The rows below fall into families. The same turns and mirrors carry the whole set onto itself and the rows of a family onto each other. For each named row, which other rows are in its family? Write them in the order they are listed.
These 40 rows form 10 families of 4 rows each.
retu: [ -8  -6   6   0  -7   5  -8 -20  19 -23]
Veguk: [ -1   5   3  17   8 -11   8  -5  -5  -1]
bof: [ -6  -9   4  11  -1  -5 -26 -14  14 -15]
felu: [ 0  6 -1 20  6 -7  3 -2 -4  2]
fotav: [ -7  -5  13  12  -2  -2 -27 -13  12 -16]
zadu: [ -2   9   1   1   7  -9  11  -4  -6 -12]
tov: [ -5   2   0  22   8 -12   7  -3  -2  -2]
tez: [ -7  -5   5   0  -6   8 -15 -20  18 -19]
sugu: [ -8   6   0  27   3 -10   1  -6  -3  -6]
rago: [ -8   4  -3  22   3 -15   4  -5  -2  -3]
gagab: [ -2  -8   9  14  -4   3 -24 -16  17 -12]
Tiz: [ -2   0   0  -4  -3   8  -6 -17  24 -17]
duz: [ -7  -7   4   0  -5   9  -8 -21  17 -21]
zuk: [-10  -6   3  19  -1   3 -23 -13  16 -19]
laza: [  5   8   4   0  12 -10   7  -4  -2 -12]
Zam: [ -5  -3   7  -2  -6   2  -6 -19  24 -21]
baf: [ -3   1   4   1  -5  13  -7 -16  23 -21]
fup: [ -8 -11   9  10  -4   2 -20 -14  19 -14]
sibo: [-2  6  2 19  3 -9  4 -4 -4  4]
pamu: [  4  14   1   1   5  -5   7  -5  -6 -11]
pak: [ -6   2   6  -5  -2   2 -12 -19  24 -17]
mufoz: [-13  -5   9  17   0  -3 -25 -12  11 -16]
kidur: [  3   6   1   2   8  -7  10  -4  -7 -14]
zur: [ -4  -9  11  11  -5  -1 -23 -12  16 -11]
Kepo: [  5  14   4   2  11  -2   7  -4  -2 -12]
rus: [ -9  -1   7   1  -5  12  -6 -16  22 -19]
fidu: [  4  10   0   6   5  -7  11  -3  -7 -10]
mageg: [  3  14  -1   2   4 -11  12  -5   5 -10]
pas: [ -7  -5   1   2  -5   8  -5 -20  24 -18]
Vorol: [-10  -8   8  13  -1  -8 -24 -17  14 -14]
davu: [  4  12   8   2   8  -6   9  -1  -2 -13]
lozo: [  8  13   2  -2  10  -7   8  -8   3 -12]
mubi: [ -3   5  -6  21   4 -11   4  -9  -4  -1]
nubod: [ -4   0   3   0  -9   9 -12 -19  19 -20]
kufa: [ -1  11   2  -2   9 -10  11  -4   1  -9]
Nafu: [-3  6 -4 23  7 -6  0 -2 -7 -3]
Penor: [ -8 -11  11  14   1  -3 -21 -14  18 -15]
pifo: [-3  9  1 24 10 -8  0 -7 -7 -7]
fir: [ -5  -5   8  18  -2   2 -24 -17  13 -16]
nosi: [-6  8 -2 24  0 -6  6 -5 -4 -2]

The rest of the family of rus: bof, davu, mubi
The rest of the family of lozo: sugu, Tiz, mufoz
The rest of the family of pas: fotav, laza, nosi
The rest of the family of zur: duz, sibo, kidur
The rest of the family of pak: zuk, mageg, pifo
The rest of the family of baf: rago, Kepo, Vorol
The rest of the family of fup: Veguk, tez, fidu

The rows below fall into families. The same turns and mirrors carry the whole set onto itself and the rows of a family onto each other. For each named row, which other rows are in its family? Write them in the order they are listed.
These 35 rows form 7 families of 5 rows each.
Kimiz: [  0  11  -6   8  15 -11  13   3  -8  -6  10   2 -15   7  14   8  -2 -20
 -11   9 -13  -1 -20  11  13  20  13   9  12  13   0 -22   7 -13]
sig: [  7   9  -3   2  14  -5   9  10  11 -18   4  -4  -5  -1  12   5  -1 -10
   6   7 -18  -5 -30  10   7   8   8   3   7   5   1 -11  -7 -20]
Kud: [  1   1  -8 -25  -8 -10   6   0   3   0  -5  -7   8  -1  25  -8 -19 -15
   4   9 -13   6 -11  10 -10   1  11  -3 -10   2  -3  -5   4   0]
tozum: [ 16  12   4 -10   4 -21   3   6   6 -17  -4  12   2 -13   8   9  -5 -26
  -6   0 -19   1 -28  13   8   9   6  12   3  10  -6  -1   2 -11]
mek: [  2  -4   0 -31  -9  -8   3   5   8   5  12   1   2 -13  23   2   8  -5
   7   7 -19   5 -19  11  10  14   7 -12  -1   8  -4   3   3 -16]
Fev: [ 15   2  -6 -10   1 -19   4   3  -3  -4  15   9  -1 -22  16   0   1 -19
  -4   8 -24   3 -26  17  13  13   3  -2   3  11   1   8   3 -24]
bemi: [  4  17  -2   1   7 -19  10  -7 -15  -5   4  17  -5  -3   9  19   6 -23
 -21   7  -1   3 -18   3  17   6  14  19   2  13  -2  -8  14 -15]
big: [  7   3 -11  -7   5 -16   9 -10 -20   7  21   6  -7 -15  14   6  10 -18
 -18  11 -11  -3 -19  15  17  10  14  13  -1  16   2  -2  12 -24]
nak: [ -7  12  -5 -11   2  -7   5 -20 -30  -5  -2   6   3  -3  11   3 -14 -13
  -7  27   0  -4  -1   4  -2  -5   4   2  -2   5   5 -13  12 -10]
genu: [  5   6 -11   7   8 -15   6  -9 -13 -12  14  23  -7  -6  -5   9   2 -19
 -18  12 -14   3 -19  13  11   6  24   1   5  10   3  -5  18  -1]
Bigof: [  6   4  -6 -19  -3   2   5  10   8  -1 -10  -4   1  -7   9   4  -5  -7
  14   7 -18   1 -25  18   9   8  14 -15  -6  -3 -23  -3   0  -4]
mag: [-16  -9   9 -31   2   4  -1  -3 -13  13 -17  -3   2   1   5   7   8  -8
   6  17  -5 -13 -10   8   7  -2  22   4  -3   4  -8  -9  17  -1]
gil: [  0  -1  11 -30   2   2  -4   7  10   0 -16   3   9   0   8   5  -2  -8
  15   8 -20  -3 -26   7   7  -2  11  -7  -2   2  -7   1   5  -6]
gola: [ -8   9  -9  -5   5   4   6 -11 -32   7  -5   1 -10 -10  -2   9   2 -10
  -6  25   3 -16  -8  14  15   7  22   1  -1   2 -15 -17  14  -7]
pufed: [ 13   6  -5  -2   0 -15   6   2  10 -17  12  21   3  -5  -4   7   1 -12
  -6   5 -22   3 -31  11   6   5  19  -6   3   4  -1   3   8  -1]
koma: [ 17   6  -7 -12  -1 -22  13  -8  -1  -8  -1   4  10  -5  17  -3 -21 -21
  -2   8 -15  -6 -24  12  -8   3   3  11  -6   7  -4  -1   0  -6]
los: [-16 -20   7 -16   5  -4  18   7 -13   2  -3  -9  -6  -2   8  12   8  -8
   9  19  -1  -9  -8   9   0   9  13   9  -1  -5 -15 -15  10 -14]
Lak: [ 14  12   0  -5   9 -13   4   6   9   0  -6  11   5   6   9   5  -3 -20
   2   0 -21   5 -38   8  14   2   8  -1   2   9  -4   6   7 -13]
dapa: [-17  -4   1 -25   4  -3   4   2  -2   1 -14  -9   6 -14  12   2  14 -15
  15  14   5  -5   1   5   4   1  22   3   0   4  -7  -4  15  -2]
Fodid: [-12  -9   1  -2  14 -10  14   2 -27   0  -1  -1 -17  -3   9   9  -3 -22
  -4  21  -6  -7  -3  12   8  20  12   9   9   5  -9 -22  15 -11]
Rozo: [  8  16  -7  -7  -5 -20  13 -19 -18  -2   6  10   5   6  12   6 -13 -14
 -18  14  -4  -5 -20   6  -2   2   5  15  -4   8   2 -11   7 -11]
repe: [ -7  -9   6 -17  -1   0   6  17   9  -9  -2  -8  -5  -2  12   9   1   0
   7  10 -12  -6 -22   9   0   3  10   1   0  -9  -6 -10  -6 -20]
Fedis: [ 20  15 -11   2   0 -11  11   6   1  -1   0   6  -3  -5   6   6  -8 -16
  -4   2 -17   0 -36  20  14  11  13  -2  -4   3 -19  -1   0 -12]
Rel: [-12   1  -5 -24  -2  11   4   0 -11   7 -11  -9  -1  -7   4   6   5  -2
  13  19  -3  -7  -9  14  10   5  21 -12  -6  -2 -20 -14  10   0]
nud: [ 10  17 -12   9   4  -9   7  -5 -24   4   2  11 -13  -6   1  10  -7 -17
 -20  14  -7 -10 -25  18  17  11  17   6  -1   4 -12  -9   8 -13]
tovof: [ -1   2   5 -30 -10 -11  -1  14  17  -5 -10  -4   6  -6  16   2   3 -14
   5  -1 -13   5 -18  10   1   9  17   1  -1   4  -7  -4   3  -2]
bog: [-10  -5  -3 -22   3  -2  -2 -11 -28   8  12   4 -12 -21  17   7   5 -11
 -11  21  -7 -12   0  12  16  10  16   4  -1  12   4  -8  12 -16]
perop: [-10   3 -10 -21   2  -3  12 -15 -12   1  -6 -10  13  -1  18  -5  -5 -13
  12  21   0   4  -1   5  -5  -7  11  -2  -7   5  -2 -10  14  -3]
gipev: [-18   7   0  -8   7  -7  -2  -4 -26   0  -8   8 -10 -13  11  12   4 -19
 -10  21   6  -3   6   2  13   3  19   6   4   3   2 -10  18  -9]
Fis: [-10  -1   0  -8  13  -8   2  -9 -31  13 -11   5  -8  -3   1   3   3 -24
 -10  19  -2 -14  -9  11  12   1  22  14   2   9  -2  -7  24  -7]
Met: [ -8 -12   0 -34   3   1   5  -8  -8   6   7  -4   3 -23  19   5  14  -6
  14  19  -7 -12  -4   8  12   9  12  -4  -3  11  -4  -3  10 -11]
Mor: [-11  -8  -8  -5   9  -7   7 -10 -23  -2   7  15  -8 -10  -5  10   6 -16
  -9  21  -5  -3  -1  11   8   3  32   2  -1   7  -3  -9  26   6]
sakap: [-15 -18  -1 -24  -1  -1   4  -2  -6  -4   0   8  -1 -12   0   8   7  -7
   6  18  -8  -6  -3   9   0   2  31  -5  -5  -1  -9  -4  18  12]
tinip: [  1 -10   0 -22  -6  -6   5   6  15 -11   3  12   7 -10  -1   7   3  -3
   8   9 -17  -2 -22  10  -1   2  23  -9  -2  -3  -8   4   7   7]
vid: [  5  13  -5   6  12 -17   1   0 -18   8  -4  16  -9   5   7   5  -6 -29
 -19   9 -14   0 -25  11  16   5  16   8   4  11   2   0  16 -13]

The rest of the family of repe: Kimiz, sig, los, Fodid
The rest of the family of gola: Bigof, Fedis, Rel, nud
The rest of the family of Lak: mag, gil, Fis, vid
The rest of the family of Fev: mek, big, bog, Met

